In the rows, 128 means zero.
A state moves one step at a time under one of 6 hidden systems, and each row is a state written as 22 numbers. Each run below is a few steps of one system.
path 1, K (11 x 22):
[[170 103 116 104 170 123 229 106 151 149 139 102  87 164 101  89 118 115
  100 179 143 167]
 [188 107 158 110 193 161  82  86 184  92  59 130 179 139  99 123 154 135
   90 146 121 128]
 [105 109 158 216 187 125  89 145 113 138 109 165 112  94 142 138  91 115
   83  85  77 131]
 [ 97  56 131 124 146 128 156 158 102 131 139 116 105 118 148  60  76 125
  116  83 213 144]
 [143 183 140  87 125 160  81 116 119 132 126 147 195 114  99  47 129  98
  129 147 185 171]
 [ 79 189 156 103  98 117  75 127 131  82 125 181 149  83 135 181  82 128
  109  92 112 109]
 [ 64 150  72 111  97 112 147 206 105 171 162 102  90 129 154 147  82 180
  118 125 134 140]
 [184 162  90  43 133 120 174  96 137 145 180  82 149 127 102 114 107 142
  170 145 130 133]
 [176 139 135 118 126 112  56 103 127 101  92  94 185 140 141 195 133 146
  153 167  72  98]
 [110  80 149 200 143  92 147 134  70 158 179 117 106 133 142 192 131 150
  145 114  80 126]
 [139  43 122 123 116 133 157 113 115 160 152  82 128 157 118  74 187 129
  173 107 174 108]]
path 2, Z, 11 rows:
[[104 151 127 126 135 121 120 135 128 120 149 108 107 105 180  76 107 112
  157 177 118 158]
 [ 99 142 138  89 168 147  95 140 145 131 144 142 149 113 157 174 126 146
  126 136 155 184]
 [126 167 106 123 103 127 100 175 110 165 139  98 172 142 113 152 120 163
  110 126 111 121]
 [130 123 136  94 113  85 128 112 113 116 145  75 136 133 145 130  87 140
  152 157  86 100]
 [132  85 129 103 136 127 105 104 132 126 114 116 125 150 158 173 167 130
  167 167 141 143]
 [128 112 128 107 109 127 118 110  97 156 140 150 150 149  70 157 155 161
  128 109 141 117]
 [130 112 118 144  76 108 132 122 122  94 115 116 109 134 113 111 127 149
  140 112 109  59]
 [140 106 104 138 130 122 152  88 131 118 132 152  73 112 144 135 143 103
  180 126 134 126]
 [149 129 111 133 137 152 157 128 142 110 126 171 127 127  98 159 145 137
  116 100 186 150]
 [157 175 118 175 107 133 154 137 139 118 135 137 137 120  90 107 133 120
  108 107 105 103]
 [141 125 144 143 153 113 164 109 162 107 118 121  97 115 151 129 100  82
  110 127 100 125]]
path 3, W, 11 rows:
[[120 124 159 112 112  96 137  87 138 125 141 121 126 131 107 148 135 126
  130 118  62  77]
 [113  75 115 154 135 124 108 129 137 134  68 123  79 145 150 127 128 117
  113 139 115 111]
 [134 108 148 146 155 128 144  82 102 143 143 167 106 121  89  77 135 120
  130 143 136 154]
 [140 124 136 141 125 146  80 115 131  90 108 153 157  92 132 104 135 117
  152  82 155 106]
 [123 167 119 201 116 127 131 164 105 128 152 140 119 105 158 141 122 103
  138 125 119 148]
 [136 122 118 119 122 133 178 162 130 115 142 124 139 134 125 146 104 131
  103  99 202 150]
 [152 193 115 109 118 150 143 140 182 116 136 108 158 137 110 119 159 136
  116 154 118 134]
 [110 143 146  92 124  96 141 124 152 122 135 106 127 127 142 176  85 122
  103 111  77  97]
 [113  93 107 119 170 133 120 144 150 158  89 110  90 156 132 121 121 152
   86 161 114 146]
 [125 107 162  90 160 119 120  77 112 156 156 129 143 123  84  71 122 136
  133 134 111 130]
 [114 111 141 139 126 130  40 121 111 118  95 127 154 106 158 114 130 117
  158 121 122 109]]
path 4, Z (11 x 22):
[[128 106 107 159  97 107 133 148 124 101  81 103  90 169 130 149 123 163
  106 176  99  98]
 [147  94 126 109 177 129 147  70 132 155 164 129 102 120 106 102 157 144
  172 137 105 137]
 [153 102 122 118 127 151  87 120 143  93  66 153 155 130 108 140 130 131
  112  88 177 107]
 [140 138 119 207  95 113 130 123  65 144 144 153 110 119 109 112 123 112
  147 120 105 114]
 [115  88 149 132 152 124 181 131 161  82 156 119 104 111 158 126 116 126
  124  89 159 126]
 [140 172 102 137 107 162 132 143 157 159 123 138 142 131 127 113 182  74
  137 125 162 153]
 [107 177 158 113 117 106 150 119 125 109 139 161 129 117  98 135  77 123
   74 129 113 132]
 [122 129 111 168 152 138 136 165 172 126 111  93  94 138 163 122 146 140
  110 169  89 139]
 [142 125 131  71 187 133 119  99 138 178 144 125 146 117 106 112 106 120
  122 123 125 161]
 [139 123 134 143 118 134  67 153 107 101  72 117 171 145 124 122 105 149
   94 150 148 123]
 [106 109 153 163 139 105 109 115  77 154 174 120 124 112 142 113 127 131
  165 131  85 129]]
path 5, K (11 x 22):
[[122  88 139 180 124 108 155 149 138  70 114  99  93 139 151 114 111 156
  109 136 108  94]
 [123 105 154 129 176 145 153 126 146 162 148 112 126 145 143  99 165  99
  119 168 148 189]
 [151 110 147 105 140 139 107  90 146 133  85 159 160 132  84 135 132  92
   95  80 147 109]
 [ 98 140 131 185 117 126  90 155 109 106 101 151 110 112 119  84 101 152
   94 132 106 113]
 [ 85 123 138 100 160 128 159 131 144 119 168 137  90  99 162 102 100 127
  137 128 162 169]
 [150 154  92  74 127 153  99 137 142 157  99 128 166 137 117 136 122 110
  122 124 176 150]
 [150 186 126 149 115 113 115 130 111  97 137 144 152 100 103 148  79 151
  114 112  91 106]
 [ 92 112 130 122 132 112 135 171 135 116 161  75 120 127 183 143 108 164
  137 133 121 128]
 [154 126 124  90 136 120 147 110 109 197 162  94 156 149 113 134 134  96
  146 136 135 154]
 [157 112 147 120 102 109  91  87 107 104 102 127 167 139  88 140 129 145
  134 120 107  75]
 [ 79 113 144 185 127 116 104 135  99 130 150 136  94 119 150 124 150 155
  150 153  86 128]]
path 6, A, 11 rows:
[[114 123 168 195 186 105 181 137 113 121 175 150  91  96 144 139  74 116
   95 113 102 165]
 [148 104 104  90 166 166 143 181 181 119 125  71 166 131 160  97 120 137
  113  96 208 155]
 [ 89 197 170 123 110 126  72 134 106 154 125 149 169 108 129  80  94  68
   94 140 115 151]
 [ 82  96 134  72 122  98 130 138 160  73  90 111  90 135 149 155  65 175
   84 133 116  95]
 [109 141  92 136 159 140  95 155 121 197 156  93 113 129 131  65 148 176
  144 179  81 153]
 [158 133 115  39 114 101 125  61  94 123 138 142 142 108  87 118  70 127
  170 114 146 109]
 [152 152 104 188  94 115  72 152  95  87 107 107 147 131 164 184 131 160
  167 173  94 112]
 [ 98 106 148 122 141  98 196 122  92 163 231 122 112 124 117 172 125 159
  152  99 121 143]
 [164 139  92 112  74 160 118 162 136 140 116  97 193 162 104 127 181 131
  140 107 194 114]
 [ 92 162 192 157  67  94 138  92 104 129 135 162 127 139 103 140 149  67
  109 140  82 105]
 [111  58 115 115 139 136 160 134 192 113  94 112  81 169 138 182 178 160
  109 126 130 106]]
path 7, W (11 x 22):
[[165 141 111  71 167 158 135 113 179 140 118 121 154 124 107  95 128 114
  117 116 159 147]
 [137 184 144 127 139 114  78 118 127 123 128 128 167 105 119 139  93 132
  115 135  62 114]
 [ 88  75 138 151 157 114 120 172 110 134 132 102 113 132 165 148  91 164
  102 119 129 135]
 [127 109 132 105 143 146 137 129 122 184 152 103 147 155 111  74 166 119
  129 153 164 169]
 [116 159 160  81  79 116  78  98 108 112 127 137 180 121 113 126 128 109
  149 131 131 104]
 [ 71 133 114 160 102 117 106 161 114 112 126 142  81 123 175 172 130 150
  143 153 115 136]
 [123  99  94 103 135 131 188 124 119 170 165 135  87 135 113 132 137 135
  148 118 177 158]
 [190 165  95  90 109 143 105  94 140 113 108 127 164 126  92 117 141 131
  157 139 136 109]
 [139 138 137 173 128  96 121 118 117  90 134 125 119 115 145 192 108 147
  140 138  64 103]
 [131  54 117 159 162 134 167 149 139 152 115 111  94 160 132 151 146 137
  103 109 153 135]
 [166 135 142 121 117 139 140  91 133 148 127 125 160 147  64  60 162 101
  118 139 129 116]]
path 8, U, 11 rows:
[[193 113 170 195 152 116 179 146 151 112 127  49 182 148 134 106 117  83
   79 108  92 102]
 [135  90 214 127 128 137 125 107 159 125  90 106 183 167 135  96 174  28
   78 137 157 135]
 [ 52 110 204 128 117 131  86  92 130 136  87 198 119 130  92  78 145  82
   64 118 130 123]
 [ 60 110 126  99 128 132 102 109 154  89  90 191  58  81 126  49  88 136
  111 101 145 103]
 [110 132  95 109 173 141 111 114 115  96 146 174  71  65 166  83  78 151
  185 146 178 186]
 [154 175  92 117 161 146 114 147 100  89 169 167 154  80 140 190  82 180
  165 119 189 188]
 [150 199  96 148 140 145 109 210 132 120 166  84 197 113 144 171 103 191
  123 119 120 146]
 [131 163 141  93 102 109 159 185 132 161 177  26 202 159 146 138 113 125
  103 134 115 125]
 [106 112 164  61  93 112 121 128 126 188 118  64 177 205 114 141 164 112
   93 181 119 126]
 [ 70  81 170  81  97  95 102  77 111 179 116 129 112 168  83 127 158 137
  111 142  67  77]
 [ 99  48 101 110 113 106 109  81 125 148  92 141  50 126 126 109 139 130
  171 106  97  69]]
path 9, V (11 x 22):
[[128 140 112 100  38 124 131 110  91 136 111 162 146 156  67 158 151 113
  133 102 173  93]
 [ 99 183 110 161  55 115 165 158 146 112 141 114  85 150 126 124 172 147
  127 178  78  99]
 [ 97 136 105  69 153 130 196 122 190 160 184 117  74 118 155 150 143 117
  147 121 118 151]
 [196 133  72  89 167 146 130 105 183 149  63 129 121 143  97 153 113 120
   98 128 117 125]
 [180 145 152 189 162  98 147  97 119  94 124 134 126 111 106 136  76 121
  101 135  54 112]
 [128  41 180 176 184 125 143 132 140 120 137  85 136 133 177 120 145 100
  122 105 135 135]
 [153 102 134 140 138 154 108 113  92 177 120 148 169 131  88  63 146  86
  129  93 193 149]
 [ 96 152 160 155  62 128 106 119 117  64  94 178 128 125 100  86 133 116
  102 128 150  96]
 [ 50 162 122 161 104 141 125 187 145 127 156 132  85 105 191 102 151 122
  141 149 131 157]
 [102 137  75  50 147 148 135 149 149 140 136 151 100 110 137 142  93 154
  131 108 198 171]
 [183 188  86 115 134 138  90 138 142  81  87 124 159 123 107 157  86 178
  113 162 110 125]]
path 10, A, 11 rows:
[[ 89 110 149 153 101 135  87 159 106  86 103 150 148 132 171 188 141 122
  126 124 187 147]
 [ 55 135 152 156 118 138 156 164 133 133 177 156  99 122 104  97 153 173
   92 106 140 136]
 [120 158  89  83  87 147 156 131 186 132 117 120 105 131 114  71 153 105
  129 118 149 100]
 [138 182 112 123 117 120 120  98 146 132  91 160  95 134 125 149 125  83
  121 193  84 148]
 [168 111 119 125 200 124 157 109 153 110 124 127 111 129 105 180 105 177
  104 137  97 140]
 [194 123 115 163 173 144 116 139 121 161 143  84 178 115 122  97 121 120
  140  94 114 128]
 [135  98 164 120 114  98 116 114  83 117 118 112 166 125 156 140  75  65
  133 103 162 123]
 [ 68  96 162 149 127 130  93 169 115 102 121 119 139 144 166 144 142 165
  109 152 155 149]
 [ 62 125 140  99 121 138 128 135 130 156 174 147 112 111  98  64 146 163
  126  97 135 120]
 [126 160  77  99  66 131 111 120 140 116  89 140  99 127 120  94 128 114
  152 143 137  94]
 [126 163 113 139 128 107 144 102 122 112 136 155  75 126 128 167 122 136
  142 199  83 154]]
path 11, U (11 x 22):
[[211 149 113 136 168 133 173 103 165  79 151 108 140 104 167 169 119  94
  174 136 132 154]
 [151 138 152 191 172 151 129 163 134 141 126 127 175 146 141 201 153 105
   82 126 139 184]
 [136 135 174 142 127 129 146 154 147 126 123 103 184 144  79  96 111 129
   40  84 114  94]
 [110 120 170  84 124 127 103 112 170 125  92  91 144 134 149  43 127  70
  105 155 115 113]
 [ 50  92 184  86 136 110 109  87 108 133 125 174  97 125 143 131 116  94
  121 144 155 162]
 [ 92  95 108 110 145 146  80 124 114 115 108 187 100 102 102 113 113 197
  129  96 165 124]
 [143 159  86 132 137 127 101 130 102 114 161 134 113  66 144  86  78 162
  191 112 117 121]
 [150 156  92 124 110 123 135 163 110 100 149 104 147 118 187 195 106 123
  176 138 175 161]
 [129 162 128 161 112 142 135 184 103 148 171 108 178 159 108 165 161 176
  111 147 146 158]
 [136 173 126  88  88 121 154 143 160 163 146  78 172 156  88 121 144 127
   97 115  86  85]
 [109 112 138  94 112 103 136 116 151 172 102  81 101 174 147 125 142  84
  111 187  77 118]]
path 12, V (11 x 22):
[[132 115 107 140  81 110 174 116 121 106 150 126  91 131 124 136 146 135
  168 120 136  94]
 [153 151  97 133 110 143 167 127 164 131 135 116 118 141 135 149 182  99
  153 148 138 142]
 [140 157 114 121 127 128 185 128 161 140 135 146 113 135  99 163 125 109
   89 107 123 133]
 [151 129 119 141 149 130 163 144 176 122 112  94 116 134 123 105 116 126
   86 122  98 109]
 [149 124 154 125 175 125 143 103 148 130 137 115 134 111 134  90 100  85
  115 126 114 145]
 [129  90 165 145 167 138 100 114 133 120  85 144 140 132 125 111 122 101
   88 127 145 146]
 [110 120 147 182 138 138  91 137  95 128 129 156 134 105 120  76 115 130
  118 107 136 132]
 [ 90 110 140 135 106 134 101 139 115  93 127 141 125 106 159  99 122 129
  148 111 176 126]
 [108 163 102 129 102 146  98 158 109 122 127 145 135 121 144 129 136 134
  147 152 175 164]
 [101 165 113 100 106 128 131 154 127 104 148 145 129 120 124 168 107 174
  119 130 149 139]
 [131 157 103  99 125 125 120 162 149 129 143  81 148 131 145 155 114 166
  131 142 109 124]]

Name the system that made each run.
path 13:
[[130 100  75  71 128 111 162  98 164 142 127 123  60 136 142 212 131 150
  166 118  98  98]
 [201  95  66 126 161 123 130  79 123 169  85 126  89 155  79 144 127 148
  141 157  83 114]]
 : W
path 14:
[[111 136 123  78  70  96 143 110 128 131 107 115 108 133 181 154 100  26
  153 132 143 121]
 [130 154 117 120  89 118 144 136  85 128 120 149 136 179  67 168 132 181
   91 192 156 154]]
 : K
path 15, 2 rows:
[[ 79 127  63  92 102 146 105 166 134 166 155 113  92 144 149 138 189 200
  181 161 141 143]
 [155 184  65  50  96 120 133  89 131 136 149 156 117 110  94 194 115 159
  182 120 117 111]]
 : V
path 16 (2 x 22):
[[ 84 163 151  57 176 125 120 123 187 128 167 128 129 102 135 174 111 183
  107 125  69 136]
 [106  94  86  84 161 125  93 154 132 220 113  83 115 136 144 131  96 147
  113 108  87 118]]
 : W
path 17 (2 x 22):
[[159  80 145 181 183 145 116 100 120 154  95 146 123 138 122  95 149  79
  114 138 143 162]
 [142  77 166 148 178 142 108 100 140  71 103 162 134  99 137 102 114 115
  121 101 172 136]]
 : A
path 18 (2 x 22):
[[120 134 173 143 135 118 121 121 163 123 121 118 152 122 131 140 124  88
   92  89  81  93]
 [106  68 121 132 146 123 127 152 134 165  90 101 100 152 150 131 117 112
   94 118 130 123]]
 : A
path 19 (2 x 22):
[[170  97 145 129 113  84  91  91  59 123 119  80 166 148 115 116  93 145
  160 173  86  91]
 [117  28 173 137 138 112 101  87 106 106 125 116 128 143 162 163 170 131
  177 131 144 115]]
 : Z
path 20, 2 rows:
[[123 138 104 145 157 116  99 131 106 189 122 139 107 116 150 179  96 101
  130 123  80 145]
 [146  87 120 107 153 122 151 160 105 129 138  80 153 157 123 129  89 180
  101 139 176 149]]
 : Z
path 21 (2 x 22):
[[ 80 138 133 130 128  89 174 175 139 113 179  79  95  93 167 107  44 155
  107  83  74  88]
 [117 135  75  52 115 129 124 174 127 195 136  54 141 161 171 109 115 123
  143 175 165 168]]
 : A
path 22 (2 x 22):
[[170 153  78  96 107 144 141 151 117 120 110 126 156 157  81 139 112 172
  105 146 191 146]
 [142 189 173 154 106 106 136 110 132 108 159 112 165 122 113 114 135 110
  124 153  56 106]]
 : A
path 23:
[[176 112 133 203 126 108  95 127  65 115  88 127 153 159 123 190 116 132
  122 168 107 132]
 [106  81 166 177 127 115 170 138  85 133 209 112 139 133 119 131 159 169
  146  94 139 122]]
 : V
path 24:
[[ 93 123 160 142  79 149 126 126 124 152 123 147 147 153  88  59 198  94
  109 122 168 122]
 [ 92 119 150 120  92 128 127  84 175  83  81 175  74 131 123 118 167  91
  119 137 120  94]]
 : A
path 25 (2 x 22):
[[149 139  99  79 134 115  81 101  87 200 170 102 163 125 119 179 138 155
  199 130  82 123]
 [148  72 101 137  95  93  86 132  46 143 103  88 140 171 129 188 111 175
  160 155 125 102]]
 : W
path 26 (2 x 22):
[[101  71 131 137 179 164 137 186 160 116  98 129 127 129 128  74 100 157
   50  72 210 149]
 [129 202 117 174 109 151  85 150  96 158 154 131 159  85 127  10 123  89
  154 132 125 144]]
 : Z
path 27 (2 x 22):
[[170  67 118 127 152 141 115  63 149 114 119 147 113 106 149 145 183  91
  215  93 151 114]
 [141 125 110 223 138 149 102 138  82 120 113 205 110 106 138 175 143 106
  146 106 174 171]]
 : A
path 28 (2 x 22):
[[ 86 128 139  57 123 112 139 120 159 123 129 129 115 115 134 120  84 115
  106  96 135 107]
 [109 101 114 110 166 134  90 133 111 144 112 125 106 129 146 103 116 158
  135 174 143 168]]
 : U
path 29 (2 x 22):
[[154 177  82 153 114 155 102 124 114 105 124 184 123 100 109 136 144 145
  164 133 154 146]
 [129 162  97 158 103 137 146 165 159  74 141 131 114 101 171 173 131 135
  153 105 141 122]]
 : K
path 30:
[[130  96 127 100  82  95 189 132 124 177 172  62 139 159  84 110 133 143
  122  72  93  49]
 [144 107 122  80  70 113 132  75 147  76  73 121  92 144 144  85 136  76
  168 178 152  98]]
 : Z
path 31:
[[140 123 121 192 113 128 156 161 122 102 175 105 135 106 139 119 143 154
  160  75 125  94]
 [169 130 115 152 107 128 170 153 146 128 110  84 144 156 164 149 138  56
  121 131 159 138]]
 : W
path 32:
[[106 129 155 112  93  99 131 101  85 127 142 146 137 158 101 190 141 145
  130 173 124 137]
 [131 110 128 143 117 140 136 131 146 127 149 116 141 145  92 145 191 185
  134 108 109  92]]
 : A
path 33 (2 x 22):
[[127 122 127 140 141 156 179 144 213  50 133 122 100 128 159 151 184 151
  130 138 158 139]
 [148 168 112 107 136 132 180 102 188 179 139 139 114 126 101 156 147  62
  106  85  85 119]]
 : W
path 34, 2 rows:
[[ 60  90 154 124 103 112 133 132  90 165 161 134 102 126 155 105 135  93
  149 116 161 144]
 [126 128  89 100  91 140 104 114  97 124 101 174 116 135  80 119 132 159
  139 129 186 124]]
 : U
path 35 (2 x 22):
[[166 173 105 158 152 112  59 118  78 120  71 144 128 110 127 120  45 125
  116 196  80 151]
 [142  90 146 109 191  91 155 124 115  79 181  84 126 103 159 150  47 202
  142 131 104 131]]
 : A
path 36:
[[127  93  75 179  89 145 139 174 121 189  93  88  94 203 102 102 208 155
  112 174 124 115]
 [142 102 186  80  76  79 185  36 102  93 157 125 121 144  86  87 127  88
  160 147 127  85]]
 : W
path 37 (2 x 22):
[[ 81  88 133 140  89 117 145 156  78 141 166 115 115 155 140 136 156 161
  151 145 175 145]
 [130 136 107  88  70 137 144 109 133 132 138 126 129 151 120 125 192 106
  177 149 175 130]]
 : W
